One turn moves each row of this set onto another row. After a few examples, where does it send each row asked below?
Q_793: -.15,-.03,.05,-.03,-.05,-.06,-.01,-.04,.00,-.15,-.12,-.17,.14,.01
Q_5: .02,-.11,-.09,-.14,-.07,-.03,-.20,.11,.08,-.02,.01,.05,.15,-.26
Q_704: .04,.24,.09,-.10,.22,-.33,-.10,.05,-.08,.06,.01,.10,.23,.03
Q_212: .04,-.03,.09,-.18,-.05,.07,-.11,-.01,.18,.00,-.05,-.02,.21,-.22
Q_843: -.03,.06,-.10,-.06,.05,-.12,-.11,.23,-.14,.05,.18,.12,.21,-.27
Q_723: .02,.11,.22,-.11,-.01,.02,.20,.00,-.04,-.20,-.05,.02,.02,-.06
Q_430: .09,.14,-.03,-.12,.24,-.25,.00,.05,-.04,.25,.06,-.03,-.06,-.09
Q_834: .31,.04,.03,-.12,.11,-.07,.14,.03,-.14,.02,.16,-.04,-.03,-.09
Q_56: -.17,.10,-.20,-.08,-.04,-.15,.03,.05,-.11,-.08,.06,-.03,.27,-.08
Q_298: .16,.06,-.04,-.21,-.08,-.23,.24,.07,-.09,-.05,.10,.00,.11,.07
Q_225: .13,-.11,.19,.00,.05,.02,-.01,.04,-.05,-.09,.00,-.18,-.02,-.09
Q_494: .09,.25,.05,-.04,.13,-.12,-.06,.27,-.09,.16,.12,.03,.06,-.26
Q_893: -.06,.15,.09,-.15,.05,-.04,.14,.02,-.14,-.15,-.13,.17,.09,.08
Q_152: -.08,.18,-.11,-.21,.13,-.31,.06,.19,-.10,-.01,.04,.03,.26,-.13
Q_990: -.05,.08,.08,.01,-.07,-.08,.13,.05,-.15,-.07,.12,-.06,.18,.17
Q_309: .02,.10,.10,-.17,.07,-.16,-.19,.06,.04,-.16,-.08,.19,.29,-.16
Q_654: .02,.16,.04,-.07,.20,-.26,-.07,.09,-.20,-.03,-.04,.13,.33,-.09
Q_799: .01,-.11,-.10,-.09,-.12,-.08,-.21,.02,.11,-.05,.05,-.11,.05,-.16
Q_167: .09,.04,.08,-.18,.11,-.03,.11,.02,.04,.04,-.05,-.01,-.18,-.25
Q_929: .01,.11,-.04,-.09,.09,-.10,.09,.20,-.15,-.02,.21,.01,.09,.18
Q_866: .04,.11,.05,-.05,.07,-.19,.03,-.06,.08,-.13,-.08,.12,.38,-.06
Q_147: .05,-.04,-.02,-.15,.00,.03,-.11,.19,.03,.13,.23,-.15,.03,-.08
Q_975: .11,.07,.14,-.06,-.02,-.04,.24,.05,-.14,-.04,.09,.05,.21,.11
Q_887: .07,.03,.03,-.06,.07,-.27,-.12,.07,-.09,.16,.08,-.07,-.12,-.26
Q_656: -.01,.03,.20,-.08,.10,-.12,-.23,.21,.04,.12,.01,.18,.10,-.21
Q_80: -.20,-.04,-.03,-.16,.13,-.17,-.09,-.06,.03,-.13,-.11,.03,.23,-.05
Q_75: .01,.14,.00,-.01,.27,-.25,-.08,.22,-.07,.19,.03,.02,.00,-.06
Q_26: .12,-.08,-.04,.08,-.05,-.10,.00,.15,-.03,.06,.16,-.12,.09,.10
Q_292: -.02,.05,.14,-.19,.00,-.02,-.04,-.03,-.07,.01,-.20,.07,-.10,-.24
Q_729: -.03,.04,.00,-.21,-.02,-.14,-.16,-.07,-.03,-.17,-.07,.07,.28,-.24
Q_934: .01,.15,.19,-.27,-.01,.02,.19,-.06,.01,-.06,-.01,.10,.01,-.12
Q_719: .16,.23,-.02,-.26,.09,-.23,.15,-.07,.01,.07,.04,.10,.04,.04
Q_778: -.05,.01,.15,-.19,.02,-.14,.16,-.12,.12,-.01,-.04,.15,.02,.06
Q_215: .08,.13,-.03,.05,.15,-.41,.00,.07,-.08,.02,.15,.02,.18,-.04
Q_385: .01,.10,.24,-.01,.11,.01,-.08,.01,.09,.15,.01,.13,-.07,-.15
Q_913: -.03,.13,.08,-.19,.12,-.09,-.02,.07,.11,.12,.00,.01,-.21,-.19
Q_548: .27,.03,-.02,-.01,-.08,-.04,-.06,.15,-.17,-.02,.13,-.14,.07,-.09
Q_93: -.02,-.09,-.16,-.01,-.10,-.07,-.07,.12,-.07,.12,.18,-.11,.13,.00
Q_641: -.02,.17,.17,-.20,.07,-.21,-.07,.01,.16,.10,-.13,.17,.06,.02
Q_869: .02,-.08,.06,.03,.04,.06,-.26,-.03,-.02,-.07,-.04,-.07,.08,-.11

Q_834 turns into Q_56
Q_292 turns into Q_147
And these:
Q_152 turns into Q_778
Q_913 turns into Q_26
Q_704 turns into Q_723

